One turn moves each row of this set onto another row. After a few examples, where does it send each row asked below?
q360: [  0  -1  -7   6   0  -5  11   7  -6   6  17  -6   8  -3  -8   1  -2  -5
  -1   4  13  17 -10  15  -1  -6   5  -4  -4   0 -10   0 -16   5  -7   7
  -2 -12]
q671: [-10  -9  -2  -4  14   2  15  -8   2  -4  -1  -8  -2   5  -1   2  -5  -5
  14 -16  -6  -1 -15 -13   0 -10   0  10   7  -2  15   3 -13  11   1  -9
  20  -1]
q754: [ -7  -8  -6  -1  13   5  16  -2   3  -6   1 -13   0   5   2  -4  -7  -1
  11  -9  -9   1 -12 -14  -6  -6   0   5   2   2  15   6 -12  10   4 -12
  22  -6]
q745: [-14  -4 -11 -13   3   1   1   0  -9 -17  -2   1   8   0 -19  10 -12  -1
  -9   8   4   5   4  11   8  -2   1  11  -8  10  -6   4  14   5  -1   5
 -15   0]
q245: [ 15  -4  10  -7  -8   9  -7  -6  -3  -1  17 -23   9   5  -6  14   0  -1
   9  -3  -3  -1  -4  -9  -3  -3   6  16  10   3  -4   3   9   3 -11  -4
   6 -19]
q794: [ 13  -5   1   5   4   0  -3 -10  12  12   3  -3  11   8   1 -14  -4 -10
  10  -6   9  -9  -8  -3  -3  -1  -6  15   5  12  -3  16   5  10  15  -9
  -2 -15]
q52: [-12 -12  -7  -1  15   6  12  -6   1  -5  -4 -13   0   4   0  -2  -1  -5
  12  -9  -9   3 -13 -11  -3 -12  -1   8  -1   1  18   2  -8  11   4  -9
  17   1]
q413: [  6   3   6  -9   7   4   0   8  -2  10  30 -11  18   0   2  12  -9  -5
 -11   2  -1  -6  -9  -7   5   0 -12   2   2   4 -14   5   3   0  -8   6
   4   6]
q424: [ 16 -12   5   4   1   0  -8  -7   5   6  11  -4  17   3   0 -10  -2  -8
  10  -6  14  -6  -3  -4  -4  -3  -2  15   5  11  -2  15   8  10  18  -9
   3 -16]
q306: [ -2 -12  17 -14   3  -5  -2 -13  -3  -6  -8   4  13  -4  -5  11 -10  -9
   6 -10  -3  -5  18   3  -5  12   7   5  -2   4   5  -8 -18  -2 -11  -2
  -2   3]
q310: [-20  -3  -9 -12   3   3   2  -3  -3 -10  -5  -2   4  -1 -24  13  -9  -7
  -2   7   2   5   1  14  10   4   1  15  -6   8  -4  -3   8   6 -10   6
 -14   3]
q434: [-12 -12  -7   0  16  -3  13  -4   7  -5  -2 -12  -2   7  -6   3  -5  -3
  14 -14  -9   3 -12  -8  -2  -2   1   6  -1   0  14   0 -10  10   4  -7
  23  -3]
q899: [  4   4   2  -8   5   0  -1   5  -3   6  28   0  21  -1   0  15 -11  -2
 -11   0   6  -2  -9  -3   9   3  -9   0   2   6 -18  -2   5  -4  -2   9
   2   8]
q665: [ -2 -10  13  -8   5  -8   1 -16   0 -11 -10   2   6  -2  -2   8 -14 -11
  10  -9  -2   0  14  -1  -2  10  11   6  -2   4   0 -10 -24   4 -10  -1
 -10   0]
q698: [  1   4   4 -10   7   1   3   5  -6   4  27  -7  20  -2   6  11 -11   1
  -8   5   6  -2  -7  -5   2   3 -15  -1  -1   9 -19   1   5  -3  -4   8
  -1   8]
q932: [ 13 -11   5   7   7   1  -3  -6   6   6   6  -5  14   7  -4 -14  -3  -9
   6  -3  14  -6  -9  -9  -4   3  -3  12   9   6   1  15   6  14  19  -6
  -7 -16]
q659: [  5   1   0  -7   1   3   3   7  -2  12  27  -5  21  -5   3   9  -6  -2
 -14   5   2  -4  -6  -6   2   6 -10  -2  -1  11 -15   6   7  -2  -2   8
   3   7]
q171: [ 10  -5   3   5   1   2  -9  -5   6   4   9  -5  18  13  -2 -13   0  -7
   4  -5  13  -6  -9  -5  -5  -7  -6   8   4   7  -6  16   8  10  17  -8
  -3 -16]
q775: [ -2  -7   3  -2  14  -7   4   3  -3  -6  -5 -16  12 -17  -7  -5  -3 -12
   2   7  -1   3 -18 -16 -13  -1  -1  12  11  -6   6   5  -4   9   4 -10
 -12   3]
q998: [  1   3  -2  -6   6   3   1  11  -2   9  29  -8  19   1   3   8 -10  -5
 -13  -3   6   2 -10  -3   5   5 -11  -2   0  11 -12   1   3  -6  -7   5
   6   8]
q999: [-19  -1  -7 -13   1  -1  -5  -5  -3 -13  -2  -2   7   3 -22  13  -8  -6
  -3   7   3   6  -2  10  11   5   1  12 -10  15  -6   4   9   9  -5   7
 -18  -5]
q226: [-12  -7  18   0   2  17   8   2  -7  -7   7   1   4   1  -9  -2 -20 -22
   8   0   0   8   5 -14   2   6   2  11   4  -1  -3 -15  -8  16   4  10
   9  -8]
q267: [-18  -3  -7 -13   0   2  -2  -2  -3 -16  -3  -3   4   3 -20  17  -9   0
  -2   8   4   9   4  13  11   0   2  14  -6   7  -6   1   8   3  -5  -1
 -14   3]
q615: [  2 -12  14  -6   2  -5   4 -11  -1  -4  -9   6   5  -4  -3  13  -9 -16
  11 -12  -3  -3  16   2  -3   8  13   6  -1   8   6  -8 -23   3  -7  -1
  -2   1]
q333: [  1  -9  17 -11   6  -1   1 -12   0  -8  -3   7   5  -7   2  10 -18 -11
  10  -8  -7  -1  14   3  -3  11   4   8  -1   4   6 -10 -24   4  -9   2
  -4   0]
q309: [-16  -2  -7 -11   0   0  -3  -3  -5 -11   2  -5   3   2 -22  11  -9  -2
  -3  11   2  12  -1  16   4  -5   4  13  -9  12 -10   0  10   8  -5   7
 -13  -1]
q288: [ -1 -10  13 -10  -4  -4   1 -15   2  -7  -5   8   8 -13   1   7 -10 -10
   7  -8  -4  -1  14   1  -2  11  12   8  -2   6   0  -9 -24  -1  -9  -4
  -4   0]
q900: [ 13 -11   5   8   2   5   0  -4   8   7  11  -3  10   7  -4 -13   2 -10
   7  -6  11  -6  -8   0  -6  -6  -5  14   9   7   0  16  11  11  17  -4
   1 -13]
q389: [-21  -2 -10 -13   0   3  -5   0  -2 -13   2  -4   7   3 -21  13 -15  -2
  -4  12   3   6   4   9   6   5   3   8 -10  10  -9   0   9   5  -9   4
 -11  -2]
q693: [-17 -11  -7  -1   9   8  14  -2   0  -6  -2  -8  -1   6  -1   1  -7  -8
  14 -15  -5   4 -13 -14  -3  -3   1   3   4   0  16   0  -8  13   0  -9
  22  -4]
q100: [ -9 -10  -9  -1  13   3  14  -6   6  -2   1  -9   2   3  -5  -3  -6  -5
  11 -11  -8  -2 -16 -12  -4  -4   2   5   6   4  19   6 -12  12   3  -6
  23  -1]
q802: [  4   4   1  -6   6   6   1   5  -2   7  31  -2  15   2   6   6 -10  -4
  -5   0   1  -2  -6 -10   7  -2 -14  -2   2  11 -13   7   6  -4  -4  11
   3  10]
q643: [  1 -13  15  -9   1  -5   5 -14   1  -7  -7   2   4  -9  -3   7  -9 -13
  16  -7  -7  -2  16  -2  -6  13  10   8  -2   8   7  -5 -21   7  -9   1
  -4   0]
q843: [-11   6   0 -19 -10  12  -1 -13   4  -4   6   9  16  -5  -7   3   2 -10
   2  -1  -3  -2 -16  -1  10  12  15   4  -1   7  -7   3  -7  19  -7 -13
  -9  -1]
q276: [ 12  -8   2   4   1   4  -4  -6  11   4  11  -6  15   9  -2 -17  -4  -8
   5  -4  10 -10  -7  -6  -6  -2  -9  13   2   9  -4  13  11  13  15  -3
  -3 -17]

q245 goes to q360
q932 goes to q413
And these:
q171 goes to q899
q659 goes to q389
q276 goes to q698
q999 goes to q333
q802 goes to q745

